Here is a table of points, one per row:
[6 10 4 16 -14 -25 36 1 -12 -31 -15 -39 -43 -38 -10 12 36 -25
 46 0 -21 -2 89 10 -29 -21 -59 12 62 37 -11 -12 -17 -19 32 19
 62 1 -17 -34 -19 48 -9]
[10 -34 14 -25 -25 -40 11 15 88 16 -28 57 -8 4 33 -3 24 3
 60 36 -50 59 11 -25 -3 20 6 -17 -8 25 26 -16 73 69 -64 38
 44 -36 25 -7 -4 9 -43]
[25 0 -42 80 -16 81 -15 7 -42 -38 49 -13 -11 16 13 19 -15 -24
 -6 2 -14 56 -14 10 17 51 8 46 -19 -26 -26 6 -32 40 -17 13
 11 -32 -30 20 -1 21 0]
[-21 29 1 15 5 48 18 22 -6 -3 31 22 5 -23 -11 -31 -22 -49
 55 -21 -31 47 -54 45 -24 76 11 46 -9 23 -34 24 -7 -41 -40 -31
 7 -7 8 -42 -11 21 9]
[-7 -20 35 -34 -49 -47 -22 47 31 -38 20 21 -28 -2 -12 43 41 -11
 6 8 -4 68 12 -42 -31 -65 -33 0 11 -8 9 27 -10 -22 -12 -29
 -16 -11 -29 -4 -75 33 35]
[-9 -28 -9 -24 -5 -15 -12 -68 -64 -33 15 -21 -66 -7 21 -11 -17 -40
 -19 -40 44 -16 -37 11 -37 11 -4 -46 2 -31 -73 22 20 17 -19 -27
 11 -40 -30 0 -18 33 11]
[39 -43 -54 -71 -33 19 -1 13 -2 67 -10 -4 -16 -5 8 13 27 -17
 -55 31 -12 -7 -43 30 12 -11 3 -36 -9 -12 -29 29 14 -33 -9 -25
 13 9 26 -15 97 27 51]
[-17 -42 -16 38 13 -45 -18 -17 12 35 48 29 28 -18 18 44 -43 -33
 4 2 12 -27 91 -37 13 1 -21 -55 8 2 16 -31 38 10 65 -34
 28 13 12 55 -33 3 -30]
[-25 -23 -30 6 16 -10 -30 55 -12 50 -56 -1 -16 -23 34 9 -5 41
 18 -1 -22 14 -25 -28 -30 -5 -49 -86 -21 49 26 2 31 6 -48 28
 -27 -5 -24 -4 -31 -55 31]
[-10 5 30 35 -3 33 41 -39 -18 16 -5 13 -43 -27 -9 -24 -18 -2
 48 -49 -40 -28 65 8 35 1 26 29 -39 -26 17 10 -24 24 -23 -25
 10 -46 -31 30 29 -15 -15]
[-15 -44 -22 -39 -56 -25 101 -30 19 -58 -7 -8 -25 -30 -22 -14 11 -23
 39 43 -26 7 25 -25 -43 -5 21 -15 -14 -6 50 12 15 -3 12 5
 -28 -13 -9 6 -8 58 -19]
[49 -11 -19 -40 -13 -18 14 -15 -36 45 31 -25 74 -13 -70 3 14 13
 29 15 16 -47 -21 5 12 9 8 28 53 -13 21 4 -84 75 -20 21
 44 -24 29 58 -8 -35 7]
[7 -28 54 -50 16 9 -41 18 -41 31 -13 5 -9 -32 7 -50 -70 -15
 59 1 45 28 12 23 10 63 -5 -16 -60 22 12 16 -13 -32 32 -20
 35 14 6 47 22 24 46]
[82 46 3 51 -8 11 15 24 -32 1 29 -16 -3 -41 -23 9 -78 -40
 14 10 2 15 14 -25 -13 -45 4 -2 -24 -15 72 16 -56 43 -60 -46
 -57 0 -7 -42 17 -8 -31]
[-18 -18 -24 -22 9 59 -25 -38 -3 -98 39 26 -32 -17 39 -37 29 52
 -23 -30 17 -17 5 19 -13 32 -18 -54 -74 9 17 -31 -69 39 -42 -47
 6 16 1 -6 1 -43 78]
[-7 41 -47 9 -38 9 -12 51 -47 8 39 -31 -22 -19 21 4 10 7
 27 -27 -11 -61 -25 81 -4 17 61 77 23 1 1 -36 25 21 -22 -35
 -36 -61 7 4 24 -11 -6]
[8 52 -16 -43 6 -46 12 -25 -2 -29 -68 14 -36 -30 -9 7 -55 -32
 -20 -4 -53 -19 -30 -7 -24 51 0 33 32 1 5 -93 21 -5 13 20
 -22 -8 -38 51 39 -9 23]
[20 9 -20 -12 0 -31 -37 -30 59 -8 -5 -23 -16 31 14 -37 -39 -10
 -29 35 -24 -7 44 -23 27 13 -11 -15 49 -16 -44 -1 -71 9 -9 4
 -32 -18 81 -29 32 -27 -11]
[6 -48 78 30 -13 -33 -32 17 -31 -93 -28 22 -12 12 15 -19 30 9
 11 27 18 -17 14 93 36 24 4 34 -35 19 0 -14 32 1 19 10
 -23 17 23 36 30 35 -4]
[26 -37 13 -1 -24 4 48 -23 26 -26 50 13 24 -41 -37 -2 -31 26
 -32 69 18 -7 11 13 -6 -69 -9 -17 40 39 -43 -32 -19 0 -6 44
 -60 14 -32 -24 -1 -51 -53]
[-29 64 -4 10 -45 49 -80 25 75 1 -13 1 30 -55 9 -15 8 -6
 -9 -12 3 16 -8 -37 -17 -17 55 -32 -19 46 -16 -9 -26 -6 3 35
 69 21 7 44 5 29 30]
[-31 35 3 15 -51 61 44 12 -12 11 49 -36 30 0 30 -9 -18 -5
 37 85 -5 -11 33 -41 16 -3 -18 -55 37 25 -1 1 36 18 15 -60
 -4 37 27 42 -10 -12 16]
[42 14 15 -40 -26 31 36 63 -4 43 16 -37 4 39 11 -12 -13 -35
 -12 -47 -9 46 40 -21 -32 -27 51 83 -29 -21 -41 6 67 -12 6 47
 -15 19 -12 -4 -25 6 -41]
[5 -8 45 13 -28 9 -33 -7 -44 -10 27 20 -17 -31 33 -15 -26 -15
 23 7 6 -26 38 -24 -42 25 -35 62 -27 -48 9 43 21 -50 39 87
 18 -54 1 -61 36 -26 47]
[-21 -38 20 34 62 13 14 -29 5 -13 -3 6 37 -64 -25 -13 52 29
 52 23 69 11 33 60 4 26 -3 16 -8 -26 -5 -50 2 -4 -33 -55
 -31 14 1 -39 5 -12 -6]
[-47 -33 21 13 -19 -33 -26 -11 42 21 21 -32 -2 -7
 0 -15 -23 -15 25 22 39 -65 -43 -46 4 -16 -107 21
 -17 26 -2 3 19 20 -3 -26 -12 -26 8 -9 -7 10
 -36]
[-34 0 9 -2 19 -51 29 34 16 29 -14 -27 15 31 -43 2 -19 29
 -47 -70 -16 35 0 -6 28 -32 14 -25 44 -4 9 -76 1 13 1 2
 39 -17 15 -19 41 31 17]
[-22 24 -16 -34 27 3 14 -4 12 20 15 -18 14 21 -37 52 15 57
 -53 -47 7 35 12 27 -78 25 -69 55 -25 67 34 1 44 31 -26 20
 23 -6 12 54 43 41 -15]
[11 -12 -11 5 -29 -40 -19 3 74 -12 -13 29 -30 -29
 3 22 7 -26 5 4 5 -13 -14 -118 -38 22 21 -5
 -18 0 -1 -13 -4 -24 12 -48 14 13 -37 -16 -52 51
 20]
[2 -9 -74 -23 42 8 -59 -26 -13 -21 -1 10 55 46 82 -8 -12 55
 -15 2 -30 -3 2 -45 6 -18 20 27 -24 -13 27 -14 54 22 10 -42
 9 19 26 -34 19 6 -8]
[-13 -6 -34 12 -9 -46 17 2 15 26 -9 50 6 15 -27 -4 -13 14
 19 37 37 54 -18 -44 11 -39 -25 -3 -38 -19 -29 -27 -20 -73 26 -20
 -3 -9 0 59 74 -50 -50]
[-5 61 25 -1 -8 -30 19 49 44 16 -51 -28 26 -24 -60 -13 8 33
 -49 14 -31 -11 12 -25 -17 29 20 -52 6 -69 -46 -4 17 58 37 -16
 -72 47 -2 -4 17 -18 25]
[27 -14 -16 -74 19 45 -46 -6 -23 13 -32 -56 26 41 9 -38 -11 -45
 -6 -53 -20 14 33 10 7 10 13 -12 -23 -11 12 69 9 -44 11 18
 -21 29 -11 24 -22 0 -57]
[48 -29 -31 -45 14 6 -26 32 -11 -8 -23 -57 -5 -41 -24 8 2 29
 -31 -46 -14 -53 -53 54 23 19 4 -12 -16 35 -14 -15 -10 28 45 19
 47 68 0 37 18 -13 -55]
[-39 32 2 -34 4 -4 -13 35 -37 -61 -7 68 11 64 -32 -16 -33 22
 -37 -53 21 24 7 -12 37 58 5 -53 42 13 17 12 17 29 23 -14
 24 5 -39 -49 8 -10 -85]
[-20 26 30 29 -45 -79 -39 -64 -44 -20 2 4 0 -26 -14 -57 8 51
 -27 -21 34 18 -47 -6 61 20 -11 58 -33 -16 12 42 6 -52 -13 20
 32 -15 0 -1 34 -5 2]
[7 42 -20 66 -5 -19 19 16 -23 5 44 66 -24 48 49 10 5 -25
 -9 55 57 -4 -15 26 -36 28 19 -39 -30 -7 45 46 -51 -31 -10 10
 -63 57 21 10 25 44 -5]
[-2 34 -1 -10 35 18 12 11 -1 -22 -12 -37 -69 -12 -25 48 50 5
 20 28 -16 -36 5 31 19 20 -14 -41 21 -37 29 17 18 11 -45 27
 19 -13 9 -9 34 -14 -2]
[23 80 -38 22 19 23 19 -20 -30 5 -24 -26 35 40 51 18 54 25
 46 -15 53 -13 -26 -18 -15 27 17 -20 -17 29 -34 -3 56 0 10 18
 23 33 -19 5 24 2 0]
[-23 -1 -18 28 5 51 0 32 61 17 -12 -44 -8 33 -51 -22 15 -70
 -66 29 25 -20 37 -38 20 -15 -27 15 16 -45 25 -59 9 25 -13 -18
 12 12 -29 -47 -6 -51 -14]
[-12 1 -41 -1 -78 3 -2 -15 -13 9 -10 36 0 25
 -50 -100 -14 8 -20 -35 17 3 30 -51 -13 -40 15 9
 28 41 11 -77 19 24 24 25 -13 -20 30 -37 -25 -27
 32]
[-65 17 2 -36 -22 22 -15 -3 -34 41 -75 53 -13 27 -11 -7 88 -2
 36 9 -43 -1 -14 -50 29 -6 -15 27 -8 16 -44 -15 9 65 70 9
 -16 6 -12 -12 33 69 -35]
[-5 34 12 12 35 -19 -23 29 -28 32 -34 -40 10 -7 32 29 5 1
 -7 27 55 25 45 54 -17 -26 61 19 2 36 35 33 26 9 18 -3
 13 -58 -44 2 -11 19 15]
[4 5 54 15 35 1 -70 -53 9 34 -5 4 12 29 60 26 32 -32
 14 -12 -26 -18 -45 6 27 38 17 -8 86 15 -11 3 -5 -34 -23 -1
 2 11 -48 -34 34 -17 -7]
[-40 2 -39 45 27 -48 42 31 11 14 -11 7 -32 21 -44 -7 -13 -38
 2 60 17 -17 8 38 -14 -51 -10 -8 -2 27 37 -42 -40 7 -1 7
 20 35 -9 -33 -40 -18 41]
[36 -3 15 41 67 54 9 21 1 -14 41 29 -15 -15 10 36 26 -8
 32 2 26 -17 -39 -7 -14 -78 3 -38 -3 -13 -3 13 -15 -18 58 -30
 -5 -19 96 -34 32 -12 3]
[-59 -25 -37 -32 4 19 -9 -24 -16 -9 25 48 -13 24 -31 4 -41 -1
 -9 -10 -56 5 -9 -25 5 -37 40 -36 -26 3 -56 13 70 31 -27 10
 11 18 34 20 -21 20 -10]
[-3 -13 24 66 -7 -56 -12 0 -34 19 -14 68 42 -20 -45 -9 -37 -65
 5 -21 -18 -51 24 7 -40 -4 -5 7 26 -19 7 49 -8 -2 -41 28
 -34 51 27 -8 4 3 4]
[-19 -26 5 -59 -36 30 -23 -72 -26 -5 4 -74 -1 68 -5 31 3 -10
 16 -36 2 12 8 10 12 -9 20 11 9 -7 38 -13 23 22 0 10
 -30 38 9 17 19 -18 33]
[49 58 12 -39 42 7 -27 -49 -30 3 -16 -2 26 3 27 9 12 -10
 -11 -42 20 84 10 1 5 13 6 27 42 -35 19 -6 -1 -21 10 -9
 13 -21 33 36 -84 -16 20]
[8 34 -17 8 -18 17 -23 34 25 2 -7 28 37 10 -30 8 -33 26
 -52 30 -49 -25 -12 62 40 -56 -12 57 2 -10 -18 65 0 -50 -39 -28
 46 -55 -30 37 -44 10 66]
[-23 6 -48 -5 -26 -21 -11 -21 44 -30 -76 0 32 -18 -26 23 -12 -41
 26 -16 4 67 -27 28 20 42 -17 -30 10 -19 -30 -36 10 -2 36 77
 -56 -32 3 -20 -34 -40 34]
[-12 -59 -42 48 37 -29 54 -1 38 -22 -10 -4 51 4 21 38 -25 31
 57 -22 30 -60 -28 13 -22 -35 33 13 16 -43 -22 83 -62 28 21 -3
 34 -20 -75 15 15 17 48]
[10 -2 13 -56 8 17 1 4 34 23 34 25 22 9 1 -65 18 12
 7 21 18 -40 6 25 -21 -13 -56 -29 5 -48 7 -18 -85 10 61 37
 -37 -55 8 18 -72 -29 -54]
[-10 18 40 -27 7 -21 -34 29 2 -20 76 31 52 41 -8 -18 48 -36
 6 -11 -56 -1 32 -18 38 16 35 -20 -60 29 14 -33 8 -7 -11 20
 -39 5 -8 17 6 -2 18]
[0 -59 69 -14 -27 8 46 -36 0 -2 27 -6 7 43 -18 8 -59 32
 36 40 3 -26 39 -36 -49 17 11 22 16 20 -23 6 -24 -19 16 -36
 -5 16 -22 -50 37 -27 19]
[17 6 -45 -17 20 -30 -8 44 41 -3 42 3 27 -12 -45 14 11 -15
 49 21 -5 25 31 -79 44 13 -24 12 4 58 -12 -11 3 -48 -2 27
 -50 10 -8 -26 -37 61 -2]
[-13 -28 28 -68 16 48 25 32 -17 -16 -66 3 67 22 25 52 -30 -18
 -81 33 29 15 -4 -28 -20 -41 -29 21 -7 -42 -35 -81 -67 19 -73 -30
 -17 40 34 12 -28 26 -38]
There is one direction along which these points spread out most. Take the direction at right angles to it along which they spread out most. Go by this last direction. Where along it does each point below lie, from 0 to 99? 50 is the average, and the first point above lies past it. One standard deviation of the points above along it is 16.
[-22 -30 25 48 60 53 -29 -57 -3 -10 18 17 -38 -56 17 5 -30 23
 -23 34 2 17 -34 11 16 -17 17 30 66 21 19 40 6 -19 52 -3
 5 -3 -23 25 -19 70 25] -> 64
[22 16 -9 -5 1 -34 10 0 -6 17 -27 -7 9 -21 26 21 67 -14
 -18 18 -2 -7 -4 51 0 -54 42 9 -3 48 3 35 -22 16 49 -92
 -22 -8 -14 -27 -5 -79 -23] -> 59
[36 -25 6 52 -44 77 8 -20 -6 33 -11 -1 12 22 -17 50 10 65
 -16 -15 33 -57 -13 16 48 10 42 -31 -32 -19 75 -9 -19 -38 6 -3
 -21 -56 4 18 -7 10 -1] -> 63
[35 13 40 -4 75 0 0 7 -32 -22 9 -42 -28 21 -30 16 -7 7
 -47 34 -30 -40 -45 -32 14 9 24 -23 -18 17 -41 8 0 54 -25 6
 2 -64 16 -2 34 -17 -13] -> 50
[24 -48 -1 26 -5 1 20 22 -55 3 -2 -51 -14 -8 27 -34 17 43
 -4 17 -12 28 12 11 32 58 18 -13 -16 37 -10 14 -4 -24 21 10
 65 -24 29 -3 -53 13 -3] -> 50
[-13 -18 26 46 19 21 35 -18 64 0 7 2 -5 27 44 -35 -17 52
 -26 -20 0 25 -45 35 4 16 -23 -25 16 16 17 46 -16 47 10 -21
 -16 -2 -10 23 23 16 35] -> 58
[-7 -59 -29 41 36 -43 1 58 -40 6 52 -29 -26 -57 18 -11 46 20
 16 22 -35 10 26 17 -20 -21 -23 -1 57 -46 -22 -5 -56 -39 -21 25
 -28 8 -55 20 -33 -16 7] -> 74
[-7 -32 69 -38 32 32 9 -4 -3 20 51 28 13 53 -23 13 70 16
 -16 -15 1 53 -45 30 -36 41 14 17 -36 -8 -16 10 62 -34 23 10
 32 40 -15 -29 -11 -42 38] -> 38
[8 41 -20 -21 -18 -3 22 8 15 -20 36 40 -11 -36 53 44 28 -6
 -36 -47 46 -20 -1 52 23 22 12 13 -8 -5 -26 27 12 1 -54 -3
 -10 -6 25 -32 -25 1 -44] -> 53
[-46 -1 35 18 -24 17 -7 -48 -23 23 3 -49 -35 -13 4 55 -20 39
 -18 -24 -44 24 -35 19 -10 34 20 24 -61 2 -10 -32 -17 10 28 37
 10 51 51 -59 -43 -12 -85] -> 40
[-2 25 38 28 37 -33 75 25 8 -1 40 -22 49 -50 38 -41 -6 -51
 -46 -40 12 -15 5 -20 14 -33 -29 -7 37 -9 22 -18 -27 -37 -24 3
 29 -53 -17 -1 -11 -54 -14] -> 66
[-18 11 -29 41 -34 18 23 9 -1 -41 -24 8 26 -4 -69 -6 17 8
 0 -41 -10 20 -33 -39 -11 -49 17 -22 63 -9 44 0 25 -54 19 5
 2 -10 20 22 14 -18 -20] -> 44
[57 23 -22 45 -23 -1 -13 -36 2 24 -27 20 -59 26 34 31 24 28
 -1 -42 36 12 32 26 52 -6 -35 30 -29 -12 -72 34 17 7 -38 16
 -44 38 -44 17 34 -15 40] -> 52
[100 48 3 -20 15 -44 -16 -22 20 -3 -93 -22 2 52 7 -41 -13 -1
 0 5 -35 -22 -19 17 -31 -35 -44 -2 -27 -25 -3 -12 89 -29 -3 6
 36 28 38 -11 -15 106 -13] -> 27
[-12 2 63 -39 -1 -21 44 28 51 7 -7 19 -40 23 34 17 -13 -17
 48 -15 5 -38 -39 -35 57 -33 -11 27 46 32 4 9 -37 -3 4 36
 -9 64 2 18 -13 -27 4] -> 52
[-45 -8 -33 -1 40 5 -34 -31 15 53 -26 -20 -45 -18 16 -18 -35 16
 -18 37 -15 -6 10 25 -27 28 15 -17 -5 -44 59 49 -9 -35 -22 -29
 58 30 26 18 -1 -21 27] -> 57
